Here are some points:
ndarray[  1  27 -11   6 -16  28   3 -25 -32 -56 -12  -6  63]
ndarray[-35   4 -26   1  -6  26 -25 -41 -36 -30 -24   9  63]
ndarray[  8  24   2 -23  11  -8 -26 -29   0  19  36 -12 -50]
ndarray[-23  -7 -30 -21  18  10 -12 -16 -20  39  27 -42 -19]
ndarray[  0  28  10 -21  19 -33 -21 -24  -9   2  68 -18 -67]
ndarray[ 50  20 -26  31  37 -32  28 -54  68 -49  18  20 -63]
ndarray[ 47 -27   1  19  14  -9  12  35  39 127 -27 115 -33]
ndarray[  3  34  -9   8 -18 -32  -6 -49  44 -20  20 -13 -31]
ndarray[-33 -59  39 -33   1 -24  29  -2 -39 -27  -2 -25  39]
ndarray[ 51 -55  40  -1  68  -4  56 -39  23 -26   2  -1 127]
ndarray[ 25 -36 -15  39  59   0  -4 -29  -6 -23 -44 -36  84]
ndarray[-37   9 -21   3  -1  26 -18 -25 -36 -57 -16 -14  47]
ndarray[-27 -39 -24   2  -1  10 -25  11 -34 -24  -2 -32  23]
ndarray[ 67  19  27  44 -14  28 -16  88  -3 -48 -37 -28  76]
ndarray[-38  22  -3  26  -6 -12   3 -28 -19  19   7  28 -60]
ndarray[  6  23 -20  -3 -20 -31 -21 -34  18 -14  29   7 -48]
ndarray[ 10 -32 -29   7  55 -24  -5  -5  -5 -50  20 -10  11]
ndarray[ 39  36  16  12  -7 -28 -18 -51  31 -24  11 -11 -32]
ndarray[  5  25 -10  -6 -19 -25 -22 -46  17   0  26   1 -52]
ndarray[ 58 -58  71  27  22  20  35 -19 -22  58 -40 -15 113]
ndarray[ 52 -36 -32  17 -19  -3  36   9  44 -19   4  20 -42]
ndarray[-32  -5  29 -51   2 -22 -13  31  19 -50  20  41 -45]
ndarray[ 52   8  39 -13 -14 -15  26 -36 -18  16 -36  26  68]
ndarray[ 30  -5 -29 -19   3 -16 -12  17  32 -26  15  40 -63]
Here are 16 more points, each followed by its number:
ndarray[ -8  30  -7 -11   1   0   5 -48  16 -10  28   7 -57] 0
ndarray[-23  -2 -11 -31  16  81 -16 -41 -36 -49 -10  24  51] 1
ndarray[-27 -18  39  -8 -13 -31  27 -56  -5  32  17   0 -48] 2
ndarray[102 -51  -4  94  -3  53  12 113   5  19 -63 -19  53] 3
ndarray[-11 -37 -13  10  38 -12  -7 -19 -30 -28 -15 -35  69] 4
ndarray[ 18   0  -6  13  23  65 -16 -20 -40 -41 -33  11  85] 5
ndarray[-15  93 -29   8 -12  27  21 127 101 127  65 -47  38] 6
ndarray[  4 -59 -29 -15  23   6  55 124  81  59  54 -45  -2] 7
ndarray[-22 -23  87 -28 -16 -10  98 127 126 127 -82 127 -26] 8
ndarray[ 21  33   9  12 -10 -15 -20 -31  22 -25  20  -6 -58] 9
ndarray[-13  20  11  15  36 -11 -18  38 -33  -9 -11 -39 -22] 10
ndarray[ 14 117  -4   9 -22   5  30 127 107 127  72 -28  37] 11
ndarray[-30  28 -22   5 -15  40  16 -35 -28 -28 -19  -5  51] 12
ndarray[  7  30 -11  21  -2   2  17  32 -37   6  -6 -42 -26] 13
ndarray[-22 -54  56 -48  28 -27  21   7 -26  38   4 -34  18] 14
ndarray[  5 -19 -14  -5  33 -20 -21 -42 -41 -50 -18  -1  71] 15
Which of these numbered points is nearest to each point below, looking only along the 2 directions in which the first points spread most? Its number follows each.
ndarray[ -3  -6 -16  21   4 -15  -5 127  92 127 -71 127   0] > 8
ndarray[-23 -44 -32   4 -14   5 -19  25 -39 -40 -14 -36  54] > 1
ndarray[105  59  30 -30  60  14 -20   9 -38  -8   2 -23  29] > 14
ndarray[ 19 -63  42  -3 -11  -4  28  12 -30 -53 -19 -11  42] > 5
ndarray[ 92  -1 -23  96  12  27  50 127 -28 127 -73  72  -9] > 8
ndarray[-17  28 116   1  -5 -28  96 -31 -22  24  -1   9 -44] > 6
ndarray[-27  -3 -23   6 -13  21 -22  10 -28  -6  -4 -31  14] > 10
ndarray[ 28  33 -29 -18  52 -12  34   3  20 -54  31  27 -55] > 9
ndarray[ -9  18  -7   7 -14 -21  -8 -31  16 -14  19  28 -58] > 9
ndarray[ 40  18  27   9  16   6  -5 -12 -17  17  -8 -53  23] > 14
ndarray[ 26 -21  -2   9  35  67 -20  30  36 -36  14  -6 -61] > 2
ndarray[-20  31 -21   8 -15  -6 -20  98  63  34  58 -21 -10] > 2
ndarray[ 57  30 -28 -29 -14  31 -24 -18 -12 -15 -20 -34 -28] > 13
